The rows of Y fall into several groups, and each row is roughly a mix of its group's hidden directions; some rows fit no group.
Y (107 x 10):
[[ -6.0 -19.9  11.4 -12.5  30.2 -13.2  24.3  22.6  34.7  13.3]
 [ -3.2   9.5 -25.3 -17.2  -3.4  23.1 -45.3   0.5 -25.5  -1.0]
 [  1.0  -6.7 -22.4  11.0 -50.7 -15.2   8.2 -23.4 -12.2   7.6]
 [-20.8  23.3 -36.9  13.8  12.0   1.4 -24.6 -23.3 -21.2  -3.7]
 [ 51.5 -10.0  12.4  -2.8  19.2 -15.6  23.0 -11.1   5.5   8.5]
 [  2.5  -1.6 -15.9  -8.2  -9.2   6.2 -44.2  -2.0 -43.1  -5.0]
 [-13.2 -24.2   7.6 -25.7   0.6  -6.7  28.1  21.6  38.8   2.4]
 [ 10.5 -10.9   2.6 -32.3  12.3 -21.5  28.6  25.9  30.1  -0.9]
 [-27.3  10.8  -6.1 -43.3  18.8  13.4 -17.5  17.5 -14.0 -13.3]
 [-19.7 -11.8   1.0 -49.5   8.3 -16.1  -1.4  22.8 -13.7 -16.5]
 [ 22.8   3.2   7.3  42.8  -9.4  -5.4 -13.8 -30.5 -22.2 -12.1]
 [ -3.8  -4.0  27.9  16.5  -7.1   3.8  47.9  -4.1  28.5  -3.7]
 [  5.3  18.2   1.5  20.7 -35.5 -14.2  30.9 -31.2  -9.8  -3.8]
 [-19.6 -22.3  24.0   5.5   8.9  -8.6  37.9  -8.6  33.6  -2.9]
 [-11.1   9.3  16.3 -33.9  34.7  24.9 -16.8  16.3 -10.6 -13.3]
 [ -0.5   7.8 -13.6   3.1  -9.5  33.2 -21.2 -16.0 -46.0  -3.8]
 [-14.4  -2.7   0.8 -56.3   9.1   3.2 -13.3  24.2   1.9  -6.3]
 [  1.0  28.3 -24.8 -39.3 -24.3 -21.3  13.9   1.8  -3.8  -8.5]
 [ -6.7 -17.8   5.7  -8.2  35.9  10.3  -1.1  38.1  18.1  25.5]
 [ 40.2  18.2  12.1  14.9  23.8 -11.9 -16.0  -6.3 -27.9 -13.6]
 [-16.2   6.6   2.2 -58.5   0.2  -9.2  -4.9  20.2  -1.6  -5.5]
 [ -8.6 -17.5 -18.0   5.4 -40.7 -16.0  29.7  -6.0  18.8  19.2]
 [-39.8   8.1   4.1 -21.3 -21.2  34.1 -12.7 -15.9   3.8 -11.2]
 [ 18.4 -36.3  18.2  -1.2  32.0  11.0 -15.5  -1.5  20.5  22.2]
 [-32.9 -28.3 -33.6  -7.5 -18.3 -11.0  -1.3   9.3   5.6  25.3]
 [-42.9   7.1  -2.8 -10.6  27.1  35.8  -1.5   7.8  12.2  -7.1]
 [ -3.7   8.7   8.5  23.0   9.0 -34.3  41.2  -9.2  11.9  20.4]
 [ 24.8 -11.3  25.2  44.2   6.4   6.0 -20.1  -8.1  -6.0 -19.3]
 [ 11.9  -5.9  -3.1  55.7   4.3 -15.5  10.9 -21.7  -9.6   7.6]
 [-11.3 -17.1  -3.0  -1.3  24.5 -34.3  19.2  19.0  36.7   0.5]
 [ -9.4  31.5  -3.1 -15.1  -3.2  25.3 -18.5 -17.3 -33.3 -23.9]
 [ 25.0 -26.3  27.9  32.4   1.5  -8.0  13.9  -7.9  28.1   6.0]
 [ -8.9  18.0  24.3  -6.0 -30.8  23.6  23.5 -26.5   9.1 -20.3]
 [ 11.6   6.0   3.6  45.8 -16.3 -22.6  20.2 -24.5 -14.5   1.9]
 [ 14.9   4.5 -25.5 -23.2  -1.9 -18.2   3.5  37.7   5.0  32.6]
 [  3.2 -27.7   2.7 -45.2  27.1  -7.5  10.5  10.1  21.3   1.4]
 [ -0.8   7.7 -12.4 -31.5  19.3  24.1 -34.8  28.1 -11.4  -0.3]
 [  5.8 -32.3  25.2 -20.1  17.5 -37.7  12.2   8.9  14.2   4.0]
 [-20.2 -40.4 -13.2  -5.2  13.3  27.5 -27.3  -8.8   7.6  15.2]
 [-11.0  11.4  -4.7 -34.1  38.9  22.7 -17.1  21.3  -7.2  -5.4]
 [ -4.0 -14.5 -14.2 -24.3  17.5  27.3 -44.7  14.5  -2.3  -1.8]
 [  4.8 -24.8 -11.0   2.8 -20.9 -27.2  34.3  -3.2  21.5  26.3]
 [  2.7 -20.2  -2.6  30.7 -50.3  -0.2  16.2 -10.9   2.7   2.7]
 [ -7.2 -23.3  -8.7 -25.7  -0.8 -17.5  25.6  19.8  35.9  17.7]
 [  0.4   7.8   3.3 -39.8 -13.8 -32.0  33.1   3.9  -5.0 -16.7]
 [ 11.7   8.9  -8.8  26.9 -29.1 -18.0  32.3 -29.5 -13.3  -2.9]
 [  0.1   0.8   7.2  26.1 -25.8 -29.2  39.4 -18.5   4.9 -10.6]
 [ -4.7 -16.6   6.7 -30.6  20.4  28.6 -30.5  13.9  21.0  14.5]
 [  1.4  11.9  -2.4  44.9 -27.4   3.8   7.3 -25.4 -24.9  -6.0]
 [ -1.6   9.1 -16.6   5.0   2.3  17.2   6.0 -20.4  10.0  55.2]
 [ -6.9   8.4   8.3 -14.4  37.6  17.0 -43.2  14.6  -6.6  -7.8]
 [-16.3  18.5 -12.6  -3.1  11.5  36.7 -42.0   0.5  -8.8 -13.6]
 [-23.5 -28.6  -3.8 -32.1  -2.3 -13.3 -27.0  19.6   8.4  22.5]
 [  4.9 -23.3 -19.9  -5.9 -35.3 -12.9   3.3  15.3  31.6  25.2]
 [-22.7  -2.3 -24.1 -18.3  10.7  23.6 -26.5   2.7 -37.7  -6.8]
 [ -7.2   6.7  10.9 -19.5  13.8  40.5 -26.1  -1.4 -19.6 -28.1]
 [-41.0 -12.4  -5.5 -10.6 -16.5  38.0 -23.3   4.7   5.3  -2.2]
 [ 17.7 -16.0   9.7  16.8  -0.2 -36.1  36.8  -3.7  24.7   7.4]
 [-21.1 -22.1 -10.0 -45.1  21.6  -4.7   4.0  21.4   9.2 -13.0]
 [ 31.0 -18.6  10.9 -26.0  28.8 -31.4  14.8  -2.0  -6.9  10.0]
 [ -3.8 -20.2  12.3 -33.8  22.2  -9.4  -0.1  29.2  33.6  -3.4]
 [-30.6 -28.5  -1.0 -24.5   6.0  12.1  14.7  18.3  30.4  16.7]
 [ -1.3  23.0  -5.7  -0.4 -40.2 -23.8  38.0  -9.0  -2.3   2.4]
 [  2.3   5.3  25.6   5.1  43.3   3.4 -21.1  26.1  15.1 -18.2]
 [-13.6  23.1 -10.5  -7.8  -6.3  40.8 -33.7  22.8   1.3  -6.3]
 [ 15.4  -5.2 -21.2  -1.5 -50.1 -10.5  23.5  -5.0  14.6  12.6]
 [  5.6  18.7  -4.4  37.5 -19.4  -9.3   0.0 -35.1 -27.7   4.7]
 [ -7.6  23.3  21.9 -48.3  20.8  14.8   5.0  -0.4   6.3 -12.4]
 [-14.7  18.6 -24.3  -2.6   2.6  39.3 -33.3  -1.0 -20.4   7.3]
 [ 28.7   2.3  -3.1  15.1 -27.1 -31.7  33.9 -14.8   8.2   6.9]
 [  5.8  10.9   7.7  40.7 -33.9   1.5  14.6 -31.4  -8.5   0.7]
 [ 24.7 -37.3   0.2  26.3  -9.3 -25.4  13.8  -2.5  21.7  14.3]
 [-35.5   9.4  -9.4 -47.8 -13.4   3.6   0.4  13.5   6.6 -12.1]
 [ 10.6  -2.3  19.2  15.0 -29.5 -18.3  39.5 -19.6   7.2 -19.3]
 [-42.4  12.8 -17.8 -18.2   5.4  31.6 -16.1 -10.4 -13.6  -9.9]
 [-15.2 -19.9 -24.6  10.7   2.2  18.0 -36.3 -28.6 -13.6  17.1]
 [-10.3  30.0 -13.9  -7.6 -12.6  38.2 -31.9   3.0 -19.1   4.1]
 [ 29.9  16.4  20.2  43.4   0.3 -12.3   0.7 -22.5   8.5 -10.3]
 [  6.0  -4.2   4.2  15.2 -31.6  -5.3  34.7 -38.0 -13.8 -10.7]
 [ 38.5   1.0   3.6  23.3   2.0   7.2 -31.1  -9.3 -29.4 -16.5]
 [  1.3  16.2   8.3 -54.8 -15.2  -6.9  -0.2   8.3 -22.9  -8.8]
 [-38.9   0.2  -7.1   4.3  17.3  32.9 -28.6   0.0 -19.2 -11.7]
 [  3.2  -2.9  12.4   0.9  -6.4 -20.3  41.3  -1.8  42.5  11.7]
 [-13.2  18.5  13.5 -11.3  39.4  24.3 -20.1  -0.2 -22.2 -20.4]
 [ 20.5 -21.3  -4.1  13.4 -44.1 -13.1  17.2 -27.5  -0.2  -7.3]
 [ 42.4   3.0  13.3  27.8  -7.6 -10.2  24.8 -25.9   1.0   9.3]
 [ 26.0   1.4  -0.5  48.8  -5.3 -18.7  -3.5 -20.5 -16.4  12.0]
 [-24.7   5.4  -0.4 -25.2  30.1  27.1 -29.7  21.4   3.9  -4.5]
 [-36.9   2.0 -17.7 -39.6  13.8 -11.6  -5.9  24.6  -1.0  -8.6]
 [-40.9  -2.0   7.6  -0.2  29.0  33.4 -20.5   8.3   7.3  -7.4]
 [ -8.2  16.6  17.7   2.7  48.4  15.6  13.6   9.8  26.3  -8.4]
 [-17.0 -16.3  -1.5  35.9  -0.1 -14.9  28.7  -2.5  34.4  14.3]
 [ 34.9   3.9  10.8  46.9  13.2   7.7 -17.3   2.1   2.0  14.1]
 [-13.7 -41.7   9.3 -20.7  24.9  10.8 -16.5  24.1  13.8  -7.9]
 [ -6.3  -0.7  46.0  16.4  36.0  13.7   1.7   1.9  -5.2 -18.6]
 [-28.8 -14.0 -24.4  -0.9  33.9  18.2 -26.5  15.3  12.7   9.5]
 [ -2.3   5.8  -4.0 -28.3   9.1  42.2 -34.8  13.8   8.4  10.0]
 [ -1.2   4.1  12.7  13.5  33.9  25.8 -41.6   3.8 -14.1 -12.9]
 [-43.8  -1.7  -0.9 -37.7 -16.5  20.0 -13.6  -6.0   6.7   1.3]
 [-12.4  -3.1   6.8   3.5  31.9  35.4 -39.8  11.1  -8.3  -4.4]
 [ -5.3 -34.9 -23.0 -26.5  10.8  17.9 -32.9   7.4   9.2  12.3]
 [-30.0 -18.9 -30.5  23.3 -30.8  -9.7  10.8 -13.9  -3.4  13.9]
 [  5.9   1.8  33.4  48.1  -7.3  20.7  -8.9   5.9  -9.2 -11.9]
 [-30.5  10.5 -10.4 -25.2 -30.7  -8.0  19.4  -3.7 -20.9 -25.7]
 [ -7.3 -15.6   5.6 -39.5  19.9  14.0 -23.8  31.0 -16.8   1.9]
 [-32.2  12.3   0.1  -3.6  34.3  30.1  -9.9   9.4  28.3  -4.1]
 [ -0.3  -8.4 -14.9  -8.8 -26.2 -26.3  38.5   6.1  15.6  27.9]]
Here is one row of each group, with its name. Which group are the others in?
[-17.2  14.8 -21.3   9.9 -36.9  11.2  -4.1 -27.7 -28.2  12.5]	E
[ -6.9   7.0 -26.1   2.8 -46.8   6.9  28.2 -21.6  -2.3  -0.4]	Z
[  5.0  18.4   1.5 -22.7  -5.2 -47.8  29.6   6.4 -10.5  -8.3]	K

[ 30.5   8.5  10.1  50.5  -6.2  -8.1  12.0 -13.8  10.8   9.0]	K
[-13.3  15.6   2.4   4.8  33.0  26.8 -30.4  -0.5 -27.6 -18.7]	Z
[ 12.1 -33.2  -3.4 -14.1  14.2  13.0 -26.4  36.2  20.6   5.2]	E
[  5.2  25.7  -9.6  16.5 -33.2   0.3  17.3 -23.2 -33.5 -12.9]	K
[  2.7  35.6   1.4 -33.6 -28.2 -18.4  15.2  -1.6 -21.2  -8.1]	K
[ 55.6   8.1  10.9   8.8  -9.6 -23.8  16.5   0.0  -1.7  -2.0]	Z
[ 51.0  25.3  16.1 -16.3 -10.5  -0.6  14.8 -10.3   0.7   9.4]	K
[ 21.9   0.7 -12.7 -44.5  -6.2 -10.8 -17.5  10.3 -32.9   3.3]	Z
[ 21.8 -11.4  11.2  45.0 -31.8  -6.4  13.6  -9.9  14.3  -0.7]	Z
[  2.8   4.7 -18.9  11.0 -28.7 -26.4  32.0 -19.7  -5.6  28.4]	E
[-27.6  18.7   5.1  10.3 -38.8  -0.1  35.8 -14.3  -4.2   5.7]	E
